Each row has a name. Each question is about the rows just above it.

[ 72  74 -45 -23 -81 -83 -75  75 -22 -72 -76 -77 -80  79  78  52  78  50
 -64 -77 -25  44 -78  43  85 -74 -70 -78 -78 -79  -9 -17]  X
[ 76  83  83  67 -80 -76 -82 -84  69  80 -86 -83 -75  79  79  73  82  79
 -68 -75  81  85 -83  73 -71 -84 -78 -81 -79 -76  77  71]  E
[ 76  87  73  77 -82 -74 -80 -75  75  76 -83  78 -77  83  82  70  73  82
 -64 -80  75  78 -78  80 -74 -90 -44 -75 -79 -79  -9 -17]  D
[ 72  74 -45 -24 -81 -83 -75  51 -22 -72 -76 -77 -80  79  78  52  78  50
 -79 -77 -25  44 -78  43  85 -74 -82 -78 -78 -79  -9 -17]  F
Whose row is [ 76  87  73  77 -82 -74 -80 -75  75  76 -83  78 -77  83  82  70  73  82
 -64 -80  75  78 -78  80 -74 -90 -44 -75 -79 -79  -9 -17]?
D
Whose row is [ 76  83  83  67 -80 -76 -82 -84  69  80 -86 -83 -75  79  79  73  82  79
 -68 -75  81  85 -83  73 -71 -84 -78 -81 -79 -76  77  71]?
E
Whose row is [ 72  74 -45 -23 -81 -83 -75  75 -22 -72 -76 -77 -80  79  78  52  78  50
 -64 -77 -25  44 -78  43  85 -74 -70 -78 -78 -79  -9 -17]?
X
The entry that follows [51]:
[-22]
What comes right after [-23] in the named rows?
[-81]

[-22  18  -2  24   0  21   8   3  -2   5  13 -23   5  20  -7  -2 -14  -1
  17] : S
[ 14  -5  21  14 -37 -43 -10  12 -35  -7 -60  58 -19   7   8  30  22 -11
 -24] : U
[-39  25  15  62 -56 -21   1 -41 -63   3 -68  40 -17  54   0  32  -5 -22
   2] : A
[ -4 -49 -13 -11 -25 -21 -19  13 -42  -8 -76  41 -17   1   2 -40 -23  12
 -23] : L
The entry that follows [-42]:
[-8]
What comes right after [-63] in the named rows?
[3]

[  1  -3  -8   5   8  14   6  -2 -21  -3   5 -13  71   7 -20 -24  -4  -2
  -3  -1 -12   1  -5  11  -9  11   3   9  -4  14   9 -16   5   1  -6 -11
  21 -17   8 -29 -48 -20   1  -4   4   3   2   4  16   5 -22  11   2  -5
   4   2   9  -1  24  -3   3  -5  -4] = J
[  6  -8  -2   2  23   8  14  -2  -7  -3   6  14  30  -5  -7   5   7  16
  -4 -23   3   8  -3   8 -24  -4  -3 -11   4   0  -2 -35   3   0   0  15
   2  11  15  -2 -14  30  -3   8  11   7   4  -6  -9   2  -9   0   0  -5
 -15 -10 -21   3  -2  -5 -17  -7  15] = G
[-16  -6  13 -14  10 -21   3   3   7  33  12   5  14  -8   3  -7  -8 -10
  14   8   8  -8  -9  24 -10   6   3  -9  -7 -16 -21  27  -2  12  -4   3
  11  -2  11   9   1   9   5  -2  -9   1 -10  10  -3   4 -15  13 -13   5
  17  16  -8   0  -9   2 -15   7 -12] = P
[ -4  14 -16  15   4 -33   1 -12   1 -38   1   4 -23 -15  -6   2   1 -23
  -1  16  10  18  -8   6   4  -4   2   4   2  -4 -28  15  -7  12   0 -31
  -5   8   5   4  10 -12  14 -10   5   3  21  -5  12 -14 -20  12  -5  -3
  12 -18 -40  -3  -6 -13   8   8  18] = N
[  1  -3  -8   5   8  14   6  -2 -21  -3   5 -13  71   7 -20 -24  -4  -2
  -3  -1 -12   1  -5  11  -9  11   3   9  -4  14   9 -16   5   1  -6 -11
  21 -17   7  -9 -47  -1  -4  -4   6   1 -20   1 -36 -12   0 -19 -15   6
  -7  -1 -21 -31   2  -4   7 -19   4] = B
[ 12  -7   9  20  -5 -19   3   9   1  19 -16  10  25   1  15   2   3  40
 -12  11 -17  -8 -32  18  32   7   6  23 -11   7  -8  -9 -14   9  -5  11
  -1 -10  14 -34  31  23   6  -5   0  -4 -13  -4 -20   0   0  -4   1   3
   6  -9  27  -6  33  -5  11 -26   5] = K
[  4  14  15   3  -5  -7  12  -3   7  39 -26  14  17   1  14   0   4 -44
  10   5 -23   4  -6 -38 -11   2  -2  10  -7  -1  -8  30   4  -5   1  -6
  -6  -3 -14   8  51 -13 -18  12 -13  -2   3  -3   2  13   8   7  16  -8
  13  -6 -31  15 -24   2 -25 -12   4] = W
[ 21  10   8   9  -4   4  -2  12   0 -14  11   5 -17  15  -4   6  -5  34
  -6 -11  -4 -32 -46   8  16   1  -6 -22  -2 -31  -1  -5 -10   4   1  12
  13   7   1  -1   9  10  -3   3   3  -2  -3   9  17   0  -2  -2 -12  -5
  10   4  57  10   5  -4   4  13   0] = C
Right after [40] comes
[-12]
[  6  -8  -2   2  23   8  14  -2  -7  -3   6  14  30  -5  -7   5   7  16
  -4 -23   3   8  -3   8 -24  -4  -3 -11   4   0  -2 -35   3   0   0  15
   2  11  15  -2 -14  30  -3   8  11   7   4  -6  -9   2  -9   0   0  -5
 -15 -10 -21   3  -2  -5 -17  -7  15] is in which row?
G

[-12 -29 -43 -58  -3  59  -6 -39  35  30   5 -30 -86  33  32 -10   6 -31
  11  45  26  21  25 -21] : H
[-37 -21 -37  -2  69 -15  11  45  31  10 -19  -9 -37  15   1 -41 -34  11
  37 -13   8  23  26 -22] : Z
[-37  -5 -80 -68  19  25   1 -19 -23   5  -7 -24  11  45 -29 -18 -14  -2
  -7  48   7  16   2 -37] : V
[-15 -40 -32   5  23 -18  25  26 -30  36 -10 -37   6  15 -30  -3  -9   1
  15 -37   8  -3 -10 -12] : T
[ 41   7  11   6 -18  26 -49 -62  34 -33 -11 -31  27  35 -25 -46   6  51
   0  -1  29  21  10 -13] : Q
[  9 -16 -31 -28 -25  -3  10 -54 -22   4 -36 -21 -43  33 -37 -13   1  22
  -2  17  12  -9 -12   1] : R
[-15   3 -10   6  34 -32  11 -11 -12  -4 -24  -2 -42 -19 -35 -60 -61 -17
  21 -31  12  -6  -4 -32] : Y
What comes right after [-33] in the named rows?
[-11]
What comes right after [27] in the named rows?
[35]

[-23   2  22   0  33  23 -22 -30] = zizof
[ 19   6  -1 -68 -24  36 -10  -3] = Rir
[-23   2  22   0  33  23  14   3] = Dabok
[ -7  22  27  21   8  -1 -11 -61] = kun
What comes right after [19] in the named rows?
[6]
What comes right after [-68] in the named rows?
[-24]
The entry that follows [-24]:
[36]
The entry that follows [14]:
[3]

[63 40 60 60 12] = bigup
[66 47 67 66 14] = puvok
[66 46 65 66 24] = sud
[66 47 67 66 38] = movis
[57 41 60 59 46] = gup
[84 63 84 84  8] = Zik
Whose row is [66 47 67 66 38]?
movis
Whose row is [84 63 84 84  8]?
Zik

